In the data rows, the value 128 means zero.
Some points, each followed by its number:
[140 106 157  96 223 132 142  65  59 173 158 215 161  79 137 141 112 146  81  68 106  42 142 169 137  89 148 164 165 138 190 188 104 162 141 160 173 154  87 152 106 116 117 111 137 103 117  92] 0
[109 142 174 224  98 115  91 160  83 177 196 215 133 201 121 162 165 128  39 130 226  57 102 200  43 135 109  93  73 159  92 177  76 221 164 135 104 180 109 244  67 168 105 102 160 157  68 133] 1
[159 153 142 119 143 125  98 107 170 115  58 105 114 116  87 145 180  40 179 159  73 144 102 102 160 108 199 147 110  90 106 105 152  80 104  95 177 137 157 167 114  32 119  73  92 178 164 193] 2
[200 165 178 126  79 125 115 130  87 171 137 185 160 138  89 141 151 131 106  69 130 106 110 175 150 157 135 138  97 182 189 213 174 156 161 134 135 193  78 213  61 169  84 147 150 103 117 122] 3
[ 52  59 144 154 180 179 133 176 199 124  55  18 143 103 157 189 166 117 167 254 143 174  91 126 124 122 185  93  89  85  24 109 127  59  66  92 111  84 188 138 170  99 122  93  79 229 158 172] 4
[173 189  95  96 107 112  99 147 148 101 210 197 143 132 201 168  63 127 106  90 194 157 114 133 176 136  50 115 164 129 140 132 183 183 220 143 114 163 170 148  94 147 162 131 169 137  87 147] 5
[132  85 139 159  97 136  92 171 194  77  63  77 102 159 122  62 169  82 177 126  75 118 109  65 110 159 134 174  56 112 106 117  99  42 120 145  93 115  99  93  92  95  89  99 135 130 121 199] 6
[200 186  88  65  60  63 180 101  67 137  97 160 156  84 120 145 161 132  94  45 110 114 100  87 144  90 123 121 154 141 120 131 169 136 145 114 157  91  98 103  73 120  33 175 151  78 193 113] 7
[146 183  86 124 127  93 194  52  90 118 164 125 140  92  98 200  88 142 102 132 109 123 144 141 109  50 128  85 172  92  78  34 134 222 103 100 220  83 137 110 155  92 165 135 148 106 172  96] 8
[177 142 142  64 137 139 117 115  54 174 155 219 182  82 107 126 153 172  53  65 140 102 128 125 158 116 101 142 150 137 194 195 133 156 149 176 136 162  75 147  97 157  62 137 143  77 118 108] 9
[ 83  48 147 110 119 171  89 193 220 103  41  47 134 141 149 113 204 105 159 182 116 167  86  81 143 157 154 165  92 122  79 106 119  29 104 137  67 126 137  98 137 123  83 115  79 150 123 201] 10
[139 124 180 158 183 139 103 145  86 148 203 236 119 183 128 145  97 145  58  77 152  61 129 219 100 168  94 130 107 160 176 203 119 213 156 171 145 201  98 198 100 184 168 110 162 122  75 118] 11
[166 103 161  51 196 177 125 109  89 184 149 206 167  92  96 138 147 173  95  94 108 110 117 180 178 102 146 182 161 137 198 176 161 135 112 169 153 167  85 133 134 141  92 128 108  82 137 109] 12
[ 89  64 139 114 174 192  80 212 213 112  92 112 124 131 186 131 188 111 128 141 117 133  87 107 129 155  97 188  97 102  93 133 121  43 139 171  91 129 146 109 126 154  82  80  88 183 107 207] 13
[168 175 125 132 134  96 134  37  56 160 167 185 167  80 103 186 118 129  66  86 127  72 134 133 117  66 148  94 164  97 101 106 123 214 124 134 208 132 102 186 115  84 123 126 167  95 147 116] 14
[147 161  76 104  33 102 135 175 174  75 145 100 107 155 177  78  73 143 143 132 159 225 132  83 173 154  77 130 146 112 115 110 177 144 154 119  53 125 137  46 127 186 169 173 157 109 135 101] 15
[ 45  86 109 164  37 116 135 109 161  39  93  12  99 142 154  80 125 115 165 127 127 146 214  45  90 194 124 111 109 187 131 108  62  54 135 122  59  76 116  84 152 181 137 160 112  91  93  71] 16
[125  85 179  85 206 172 137 100  87 170 163 206 155  83 116 140 137 173  73 101 108  74 151 182 129  90 127 167 149 158 181 174 102 157 117 160 161 146  89 133 146 164 127  97 126  89 104  74] 17
[166 185 100 133 158  75 201  49  58 117 163 151 149  89 123 195  78 149 107 115 121 105 129 154 114  54 131  76 182 113  74  64 146 213 121  87 213  77 156 113 128  87 166 136 161 120 179 111] 18
[154 217  85 127 124  28 192  37  48 116 153 152 115 125 117 195 136 106  87  86 152 106 141 151  68  83 108  56 196 169  91  61 121 220 135  48 190  81 192 142 117  91 130 188 152 125 164 129] 19
[157 117 160 111  99 151 116 171 121 140 126 149 119 185  80  70  99 160 124 131 112 162 127 141 170 192 127 164 103 134 230 191 166 140 111 167  82 191  69 110 127 182 140 142 130  87 115 108] 20
Which three points above are nearest to each new point, looking only along the 2 directions in which the numbered points spread most? Their numbers follow each, nearest first.
[ 67 111  77  94  98 106 150 132 109  49 125  74  86 118 207  85  71 139 181  91 124 176 198  58 130 180  60  75 182 184 137  88 119  76 149 123 113  82 185  19 187 168 180 184 121 116 127  83] -> 2 15 16
[166 155 132 191  66 102 121 144 149 103 142 115 118 174 146  81  85 103 169  84 122  87 119 121 143 157 137 150  92 119 152 160 152 115 181 139 112 133  92 154  73 120 141 132 152 118 115 145] -> 15 5 20
[ 93  82 124 177   8 134 130 194 163 105  81  12  95 185 131  47 134 144 180 160 120 167 130  65 135 182 148 144  78 149 138 147 137  73 111 130  47 100  97  75 134 180 115 167  88 117 135  91] -> 6 13 10
[ 70 131 101 202 136 130 154  64 180 107 148  37 123  93 116 157 118 113 150 192 130 116 198 121  65  98 144 106 129 111  84  63  57 123 117  84 143  57 161 153 179 101 175 105 111 150 103  99] -> 2 15 16
[130  96 130 103 154 142 172 121 102 123 134 163 131  99 146  81 132 171 105  89  77  96 145 137 124 100 117 177 144 141 158 163 119 131 114 153 122  91  79  58 127 178 108 136 143  89 152  70] -> 5 12 17
[120 114 185 169 128 176 108 198 125 153 169 158 169 154 178 178 168 140 112 126 204  85  74 194 124 134 100 108 105 178 116 195 156 140 170 131  84 141 147 199  98 192  91 122 111 163  84 144] -> 20 12 3
[ 67  80 132 104 164 199  82 203 214 146 141 105  99 117 111 135 178 115 136 255 164 228 111 116  97  97  97 130 101  84  75  59  96 117  94 112  81 154 197  98 180 105 158  71  84 214  82 146] -> 16 6 10
[ 98 107 134 190 150 128 131  97 121 145 164 146 152 105 161 158 161 117  72 106 158  28 129 140  68  93 141 131  98 118  84 144  65 154 154 130 141 100 121 195  94 120  95  88 125 145 106 114] -> 5 7 12
[ 92 128 128 244  89 143  76 200 196 121 197 167 142 181 180 157 151 118  42 104 199  47 111 152  32 199  32 161  23 153 105 162  82 161 228 161  74 154 138 245  51 211  85  69 151 163  31 177] -> 20 3 12
[200 187 169 164 115  86 108 107  58 158 193 247 118 186  98 164 137  93  78  41 142  50  91 206 100 121 126 123  98 163 152 174 163 237 172 113 171 193 115 235  49 130 124 122 165 122 128 134] -> 0 9 17
[ 83 126  79 168  66  75 149 104 146  21  94  37  82 146 185  52  77  79 220  68  91 126 191  46 102 189 121 111 101 165 124  91 105  58 157 105 120  67 155  70 123 119 167 156 144 114 132 104] -> 2 16 15
